In the rows, zero is written as 128.
First come named moves, each a turn or a mirror, each shown by rows before and after it. For each pair of rows after them, which moves, in which order, take the first row to the second? The first pair is done for you.
Z748:
139 129 141 153 118 136 114 161 124 139 128 126 131 93 127 141 132 129 125 105  ->  133 132 160 152 123 133 111 159 125 116 118 117 128 109 128 145 124 124 128 107
97 138 133 133 123 94 115 138 136 125 136 142 126 139 119 158 133 142 146 127  ->  101 136 118 134 119 95 118 140 137 139 141 148 128 129 118 156 139 144 145 126
105 94 96 127 108 141 120 121 112 121 140 126 155 182 152 89 158 134 113 184  ->  104 95 101 128 108 140 119 119 113 115 136 122 155 185 151 90 157 131 114 183
153 129 116 131 136 122 144 115 134 162 126 114 121 142 138 130 142 90 127 153  ->  147 131 131 129 139 120 142 111 133 146 119 105 120 154 139 132 136 87 128 153
Z621:
94 137 157 152 117 96 119 72 102 134 86 139 138 139 141 130 109 106 149 108  ->  109 136 163 143 129 108 123 73 108 104 78 122 133 136 135 113 104 99 155 107
146 119 142 120 161 151 156 101 128 75 91 52 111 136 129 47 123 69 157 165  ->  63 128 102 164 93 87 139 98 92 231 122 144 140 151 163 141 150 108 120 167
94 114 133 119 122 117 109 138 106 138 138 126 133 202 145 151 151 148 139 155  ->  122 111 146 106 144 140 114 139 118 88 127 96 125 196 135 119 143 135 152 154
Z696:
64 139 174 148 130 88 131 103 112 133 91 158 113 194 177 188 124 102 135 143  ->  65 141 141 148 122 88 147 107 111 177 114 177 117 186 181 189 132 105 136 152
132 113 87 173 97 115 158 95 106 153 116 143 122 97 137 87 141 116 127 125  ->  151 126 63 151 101 129 163 134 126 162 157 150 131 100 126 99 133 129 133 126
145 141 116 132 169 179 133 157 187 140 176 168 129 116 105 157 109 153 122 106  ->  141 138 156 138 179 179 116 148 184 86 147 146 122 125 102 155 98 147 122 96
158 160 110 97 158 153 138 108 137 61 152 71 95 104 136 41 149 78 162 164  ->  148 152 114 110 153 143 139 86 126 69 134 73 91 102 145 36 157 70 158 166
Then:
(two moves a pair)
100 93 120 111 124 132 134 115 105 123 135 102 152 147 134 99 139 111 142 181  ->  101 95 110 108 120 133 136 121 107 136 145 107 154 147 132 105 141 115 140 183
Z696 Z621
170 164 118 71 153 215 189 173 151 113 174 94 100 138 109 122 145 136 157 99  ->  77 163 131 129 96 144 151 143 105 209 158 164 119 165 147 210 164 165 117 90
Z696 Z621
148 150 143 156 143 81 126 89 135 131 105 159 115 49 156 115 142 142 111 138  ->  170 165 112 127 146 101 133 136 156 147 157 168 126 49 143 130 135 159 121 140
Z696 Z696
123 165 90 98 127 130 152 185 159 164 149 119 140 131 102 130 124 125 183 193  ->  103 166 160 106 142 118 134 160 151 95 103 87 128 165 105 131 109 111 186 190
Z748 Z696
104 91 89 155 139 112 134 140 115 148 115 120 104 70 140 110 122 152 105 114  ->  80 95 120 161 142 95 139 115 106 138 94 112 99 99 151 115 118 139 109 128
Z748 Z696
104 97 112 139 91 125 66 173 136 165 145 164 157 147 110 170 143 170 84 116  ->  173 86 96 111 126 177 86 183 162 102 143 118 143 104 84 98 141 151 104 110
Z621 Z748
119 149 137 118 138 133 182 144 152 155 116 124 107 185 184 108 110 96 160 157  ->  138 141 114 115 139 145 188 149 157 161 124 123 108 162 178 91 117 94 161 155
Z748 Z621
152 129 173 133 106 113 113 145 119 69 110 127 138 146 123 167 143 142 139 108  ->  177 125 123 129 97 130 115 166 124 108 139 145 146 106 114 158 156 157 131 99
Z748 Z696
134 144 137 94 185 109 178 170 138 95 206 113 157 216 152 116 105 117 155 172  ->  157 140 131 89 188 126 160 189 147 72 212 109 158 195 138 111 102 129 153 152
Z748 Z696
158 159 117 145 133 134 156 145 199 157 146 148 168 139 133 153 108 110 161 141  ->  143 163 138 147 135 123 151 141 195 142 135 142 168 158 136 164 101 108 162 145
Z748 Z621
143 142 144 149 123 144 191 161 109 147 128 165 161 145 108 100 144 135 124 133  ->  128 147 166 152 125 135 184 156 105 133 119 160 159 167 112 114 135 133 123 134
Z748 Z621
141 124 167 140 149 134 80 137 141 33 88 88 124 130 108 142 107 123 122 101  ->  110 101 111 184 111 95 121 66 102 162 67 132 123 94 144 120 153 101 105 123
Z696 Z696
128 100 80 128 119 151 113 126 81 145 142 117 147 126 131 97 142 138 104 136  ->  126 103 120 121 137 155 109 120 85 89 121 91 139 153 127 90 126 128 114 140
Z621 Z748
160 173 166 114 168 156 150 127 163 97 145 119 107 105 125 115 111 113 161 98  ->  168 166 156 118 164 160 144 127 160 104 144 123 107 86 123 108 117 117 157 90
Z748 Z696
130 135 144 147 140 111 110 130 151 178 135 142 120 103 147 151 130 168 113 117  ->  138 143 155 136 148 121 101 148 162 147 143 131 119 112 139 158 120 173 117 111
Z696 Z696
94 102 192 92 178 130 112 134 135 113 94 97 156 167 111 142 92 128 148 115  ->  72 87 156 123 153 105 139 87 109 198 80 123 155 144 133 128 122 113 137 129
Z696 Z696
98 127 118 115 147 126 199 106 122 167 154 115 130 164 138 141 139 111 131 151  ->  101 134 125 105 153 132 198 120 131 149 166 108 132 175 133 146 132 116 138 152
Z748 Z696
85 115 79 93 123 157 92 162 84 143 190 123 156 172 148 152 107 121 96 139  ->  95 117 113 82 146 168 91 157 91 84 173 93 149 187 141 137 93 108 108 142
Z748 Z621
96 138 147 98 134 121 121 143 107 125 133 100 110 159 112 137 138 122 120 125  ->  103 129 110 106 122 122 128 138 101 170 142 121 112 127 117 126 155 124 111 122
Z696 Z748
149 138 115 106 98 105 178 101 138 162 75 153 128 88 101 127 158 147 93 110  ->  171 153 113 75 112 129 170 153 164 131 114 146 134 100 81 143 140 165 104 105
Z696 Z696
124 135 153 149 128 122 102 111 116 99 159 104 121 166 109 148 124 134 128 165  ->  149 133 109 140 123 140 102 139 126 125 191 119 129 134 99 144 132 148 123 155
Z748 Z696
102 85 133 155 86 116 75 93 91 112 77 128 140 104 133 137 143 148 73 102  ->  122 98 67 130 77 131 98 138 108 178 146 157 155 95 126 147 148 165 80 112
Z696 Z696
148 123 116 120 161 142 133 118 135 138 145 159 146 82 120 116 145 112 135 121  ->  151 126 137 113 170 148 122 126 141 102 140 147 144 91 113 119 136 113 137 117
Z696 Z696
104 119 173 134 119 91 96 147 134 119 109 129 133 207 119 172 139 122 116 94  ->  129 108 181 129 138 109 111 127 139 77 85 98 118 194 113 128 138 98 126 97
Z696 Z621
94 144 101 154 113 115 113 120 82 167 128 162 158 156 144 171 129 130 108 139  ->  131 144 151 128 155 147 118 117 102 56 99 99 138 166 126 126 106 104 130 141
Z748 Z621
174 143 110 112 125 129 139 147 160 183 167 155 129 74 105 146 131 131 132 123  ->  173 152 181 99 157 133 133 138 169 85 130 106 116 118 101 137 104 110 148 129
Z621 Z748
105 132 131 126 120 126 90 167 141 116 162 134 153 156 112 127 106 167 106 87  ->  103 121 158 139 127 123 86 136 133 83 122 113 141 154 116 106 106 151 105 83
Z621 Z696
136 103 141 140 169 163 167 101 110 41 94 93 131 132 99 75 136 127 88 147  ->  127 94 86 155 145 146 197 78 94 138 109 129 134 110 117 67 162 123 81 162
Z696 Z696
103 127 143 164 108 102 90 95 108 142 91 163 114 124 137 159 151 141 103 113  ->  125 142 97 135 108 121 106 146 131 176 151 179 126 120 124 173 147 158 112 120
Z696 Z696
158 114 107 112 156 151 80 168 147 85 149 132 169 100 105 118 121 160 108 101  ->  129 92 140 152 148 124 74 103 116 82 85 125 158 94 126 101 133 138 94 99
Z696 Z696
147 143 163 165 162 142 156 106 135 103 102 130 102 120 152 140 123 120 154 93  ->  136 139 147 174 151 133 163 94 125 140 102 146 104 113 161 139 133 119 149 97
Z696 Z621
128 191 156 141 146 127 181 121 162 119 125 138 79 101 133 115 128 99 149 137  ->  103 195 161 153 132 108 174 118 152 144 126 156 85 114 142 142 130 106 142 139
Z621 Z748
127 164 161 126 160 134 165 116 118 122 142 123 132 125 115 92 95 91 141 147  ->  123 163 153 131 153 129 173 107 113 140 139 129 133 121 119 88 100 88 139 150
Z696 Z696
135 186 155 117 144 112 141 130 168 132 125 134 134 108 151 128 122 127 148 129  ->  140 180 137 122 139 113 144 129 166 153 129 143 136 91 151 122 131 128 144 125
Z696 Z748
152 190 234 137 133 150 140 190 147 138 120 127 131 128 110 191 65 102 172 90  ->  166 162 154 164 100 146 152 165 128 237 123 169 135 49 120 161 106 108 153 78
Z696 Z748
70 140 105 131 134 108 113 155 138 194 128 152 167 109 164 136 146 139 93 124  ->  90 154 128 102 155 133 93 199 163 126 148 129 169 126 142 150 121 155 102 113
Z696 Z696
131 122 129 114 122 137 86 183 131 116 137 135 145 130 121 159 124 158 114 109  ->  112 108 157 144 116 117 80 139 109 108 89 128 135 127 135 145 133 141 103 107
Z696 Z696
132 110 137 131 123 122 176 158 102 161 115 164 121 100 148 173 130 124 148 124  ->  162 106 144 116 143 145 185 162 114 117 108 137 112 89 135 140 124 112 158 122
Z621 Z748
89 124 125 173 66 117 93 201 126 157 130 131 152 148 106 164 124 207 111 139  ->  163 110 90 148 92 168 115 215 151 118 138 97 140 93 80 92 127 191 127 133
Z621 Z748
159 140 168 136 152 160 126 150 163 67 102 107 118 100 118 130 104 136 148 100  ->  99 129 158 185 110 110 121 104 123 159 80 156 127 100 152 163 132 142 122 104
Z696 Z621
125 108 102 104 122 159 154 106 102 97 123 105 119 166 117 78 133 96 141 206  ->  114 106 66 116 101 148 155 110 91 161 143 138 129 150 124 95 148 110 130 203
Z748 Z621
130 126 69 102 170 143 107 175 130 103 161 151 139 157 125 106 99 140 52 137  ->  137 116 63 110 167 147 101 169 125 103 151 153 138 138 123 98 105 140 47 127
Z696 Z748
147 97 85 104 135 164 109 156 121 111 143 93 137 117 116 80 145 147 116 133  ->  94 110 150 116 134 130 91 142 108 85 120 88 137 181 132 127 129 147 115 142
Z621 Z748
135 154 122 143 140 130 138 160 169 169 127 176 114 103 105 120 122 135 131 143  ->  106 163 166 147 144 115 127 151 164 141 109 167 113 143 112 144 109 133 132 147
Z748 Z621
108 104 121 139 125 139 145 107 97 142 102 130 136 101 172 109 155 124 106 143  ->  133 122 92 104 131 164 150 164 126 145 157 135 146 107 155 125 142 143 116 144
Z696 Z696
123 167 157 147 135 90 132 95 117 121 91 130 111 139 139 126 121 128 133 130  ->  132 173 111 135 125 96 150 118 125 176 132 153 120 128 137 132 128 136 135 140
Z696 Z696
112 120 112 135 105 125 107 140 120 147 130 134 122 112 137 132 146 145 115 127  ->  106 125 149 131 117 123 103 133 123 102 113 112 115 137 136 132 134 135 122 130
Z748 Z621
84 132 128 161 115 102 165 106 111 187 126 163 112 178 156 134 150 120 130 163  ->  131 121 138 144 148 134 186 92 125 120 100 113 93 158 142 66 143 91 150 168
Z621 Z696
100 107 117 98 138 135 140 124 110 127 137 108 137 187 134 106 111 93 124 171  ->  96 111 110 99 132 131 138 130 110 139 148 119 140 189 134 117 113 100 123 169
Z621 Z696
164 118 77 90 142 171 155 167 128 141 177 120 160 140 119 86 164 156 135 141  ->  116 124 92 113 115 137 124 171 111 175 178 154 175 163 132 145 165 179 115 131
Z696 Z621
152 134 157 128 138 148 115 136 158 99 114 130 121 108 132 140 124 142 132 97  ->  123 138 158 141 121 127 108 133 147 129 117 151 127 123 142 168 126 152 124 99
Z621 Z748
99 174 174 134 122 126 57 167 130 90 125 156 130 203 120 185 107 167 109 131  ->  106 159 203 146 136 128 61 127 122 49 79 125 113 190 123 143 110 142 113 131
Z696 Z621
144 119 141 130 106 170 103 99 160 89 135 112 143 127 136 103 134 113 84 122  ->  123 126 120 138 85 154 99 111 153 144 157 145 156 134 143 136 140 131 77 123
Z621 Z696
127 145 183 131 132 124 157 117 128 124 158 136 110 126 119 104 128 130 110 157  ->  121 145 177 136 128 118 159 114 125 139 160 145 111 125 123 109 132 131 107 158
Z696 Z621
89 84 114 116 122 171 54 161 103 97 119 112 155 140 115 133 91 127 111 101  ->  70 73 106 140 109 152 65 121 81 138 95 123 149 126 133 121 110 116 102 107
Z696 Z696
126 113 148 148 130 123 113 125 120 109 104 112 129 111 125 128 164 128 120 103  ->  118 115 147 149 127 116 120 118 114 119 102 116 128 117 130 128 166 125 120 109
Z696 Z748
107 135 152 117 103 116 127 98 118 168 140 130 141 149 115 149 140 100 101 157  ->  130 127 159 110 119 132 138 84 123 129 123 103 130 138 109 110 139 81 113 160
Z621 Z696
116 134 176 148 131 113 114 108 124 82 101 105 125 139 132 127 112 117 127 115  ->  156 130 90 133 117 138 126 151 139 151 162 141 139 82 118 123 129 142 121 104
Z748 Z696
137 134 152 143 111 133 125 95 136 87 77 99 103 107 116 82 128 101 154 111  ->  84 142 153 166 81 94 113 89 115 148 84 140 116 134 135 137 135 118 137 113
Z621 Z748
87 78 74 144 99 108 116 95 59 159 104 131 139 143 139 92 162 113 90 151  ->  86 84 123 136 123 112 111 89 65 91 79 95 129 173 135 84 144 99 102 155
Z748 Z621
154 140 62 185 98 121 134 110 120 185 127 204 105 64 131 103 150 136 124 96  ->  203 137 78 157 136 159 145 118 143 102 116 153 90 56 110 55 134 115 148 94
Z621 Z696
123 165 152 120 170 139 142 112 138 121 99 130 108 130 142 129 117 141 127 132  ->  127 158 123 128 157 136 150 106 131 162 106 145 110 108 146 121 134 141 120 132
Z696 Z748
95 106 78 113 119 144 81 132 93 138 129 130 151 128 111 166 119 150 72 118  ->  115 95 103 112 141 157 87 106 94 83 91 91 134 117 105 120 116 126 81 117
Z621 Z696
135 113 79 115 102 144 70 111 99 132 135 111 136 148 129 126 105 163 83 126  ->  121 113 99 121 105 135 69 95 91 120 116 103 130 163 135 125 104 154 84 128
Z748 Z696
102 153 152 85 112 142 125 139 110 77 147 115 171 176 120 121 107 119 136 190  ->  144 139 90 79 108 166 142 150 118 113 171 125 172 121 107 86 124 122 136 182
Z748 Z621
140 82 135 171 91 143 103 112 122 89 133 136 97 75 104 91 131 103 130 114  ->  102 91 172 181 84 119 89 103 111 83 119 140 98 115 116 126 122 103 127 118
Z621 Z748
117 127 124 112 143 137 115 144 133 88 134 123 134 144 126 134 112 111 129 137  ->  100 127 108 122 126 122 112 144 125 132 143 146 142 142 135 154 120 120 120 136
Z621 Z748
130 57 78 115 99 149 176 31 78 156 79 120 80 96 130 17 117 77 90 142  ->  139 82 12 86 84 159 188 99 101 230 168 162 103 100 122 61 115 112 92 150
Z621 Z696
134 171 161 132 135 115 131 136 150 145 140 148 124 127 135 158 117 142 133 98  ->  138 165 147 136 132 117 131 136 147 158 142 155 125 110 134 151 122 143 129 93
Z696 Z748
135 172 159 120 145 111 165 132 165 150 144 145 116 137 146 170 109 122 166 141  ->  131 167 182 128 148 106 155 116 160 124 121 135 110 139 149 169 108 118 162 136
Z696 Z696
150 121 131 121 158 152 110 140 117 70 114 132 144 129 90 108 140 115 115 77  ->  131 106 117 150 142 130 125 96 93 123 91 147 142 114 109 95 162 101 105 86
Z696 Z696
133 93 75 123 103 139 125 140 96 155 161 136 143 118 117 126 162 153 119 158  ->  148 103 86 104 118 156 113 166 111 114 174 121 144 129 103 131 147 160 127 151
Z696 Z621
160 103 49 106 119 154 142 168 118 179 174 151 154 91 101 100 138 135 117 140  ->  167 107 137 96 152 167 97 180 133 46 135 100 142 121 85 106 102 135 124 118
Z696 Z696
130 104 82 102 110 129 119 163 141 144 179 151 145 139 133 127 108 135 110 144  ->  123 100 142 110 127 129 90 150 139 64 135 120 134 157 129 124 91 126 107 128
Z696 Z696
172 152 148 130 133 141 125 139 150 71 141 126 99 133 121 124 109 106 187 123  ->  188 144 126 132 127 151 119 145 150 83 148 133 100 103 116 114 117 112 179 112
Z748 Z696
149 180 135 119 130 117 171 143 173 141 162 155 117 145 132 154 108 119 155 133  ->  150 181 142 117 135 119 171 143 176 130 158 149 115 149 130 151 107 117 157 134
Z748 Z621
100 110 114 116 133 149 151 134 122 145 137 124 125 149 131 133 107 106 135 172  ->  102 111 130 111 140 153 143 140 127 120 134 115 123 155 124 135 99 107 136 169
Z696 Z696
120 123 132 159 124 121 114 103 126 116 97 128 130 102 134 105 134 126 117 108  ->  109 130 149 155 128 116 118 100 127 104 94 123 128 125 137 113 125 122 123 119
Z696 Z748
129 160 167 126 140 111 165 106 147 130 132 134 111 139 134 132 119 104 153 143  ->  129 161 156 124 137 111 172 108 149 146 140 140 113 136 136 130 123 105 152 146
Z696 Z696
135 106 129 145 132 143 126 92 116 85 111 111 132 104 144 120 157 120 123 142  ->  106 112 135 157 118 122 117 87 105 110 113 128 138 123 154 148 158 127 114 144
Z621 Z748
132 108 75 87 130 166 104 161 129 112 180 94 162 147 101 119 141 168 102 145  ->  110 91 133 118 135 149 84 112 108 58 110 69 148 153 113 105 140 150 93 135
Z696 Z696
149 120 72 111 128 154 114 156 125 144 157 140 140 101 119 116 139 143 118 114  ->  86 136 132 128 122 113 93 142 110 134 135 146 144 169 137 173 123 147 113 124
Z748 Z621
99 156 106 139 118 116 175 120 148 184 154 155 130 154 148 135 157 119 149 153  ->  136 166 116 106 146 150 172 155 175 115 170 121 128 159 125 123 136 121 165 149
Z696 Z621
120 111 76 115 114 106 134 159 104 179 174 163 151 141 102 146 143 161 99 132  ->  162 100 133 102 158 136 134 135 117 53 118 93 124 135 86 79 124 126 119 126
Z621 Z696
180 152 81 86 170 165 164 130 156 151 177 119 121 87 89 90 142 99 147 153  ->  107 174 193 98 178 122 136 108 143 83 133 97 118 188 109 149 110 92 149 167
Z621 Z748
102 123 128 105 123 143 103 163 136 97 131 127 123 158 122 91 136 141 126 190  ->  111 120 116 103 121 150 98 172 139 101 137 129 125 142 117 88 139 145 123 181
Z748 Z696
103 88 96 133 102 129 122 101 78 165 116 118 150 115 118 119 144 142 111 123  ->  91 108 154 112 126 129 113 119 92 94 115 88 148 175 112 141 114 137 128 130
Z696 Z748
109 130 116 142 105 119 130 131 116 178 137 150 131 136 144 161 144 132 124 124  ->  126 145 133 119 123 138 115 168 136 127 156 134 134 152 125 174 123 145 132 117
Z696 Z696
106 126 160 128 92 99 95 133 100 151 132 150 148 160 137 140 145 144 108 122  ->  115 135 149 116 96 107 98 152 109 152 153 153 153 160 130 147 140 150 112 122
Z696 Z696
114 126 86 109 100 139 126 155 107 163 172 141 160 142 123 116 138 145 112 150  ->  141 126 116 90 131 162 130 154 121 88 153 99 147 147 111 82 122 128 129 151
Z621 Z748
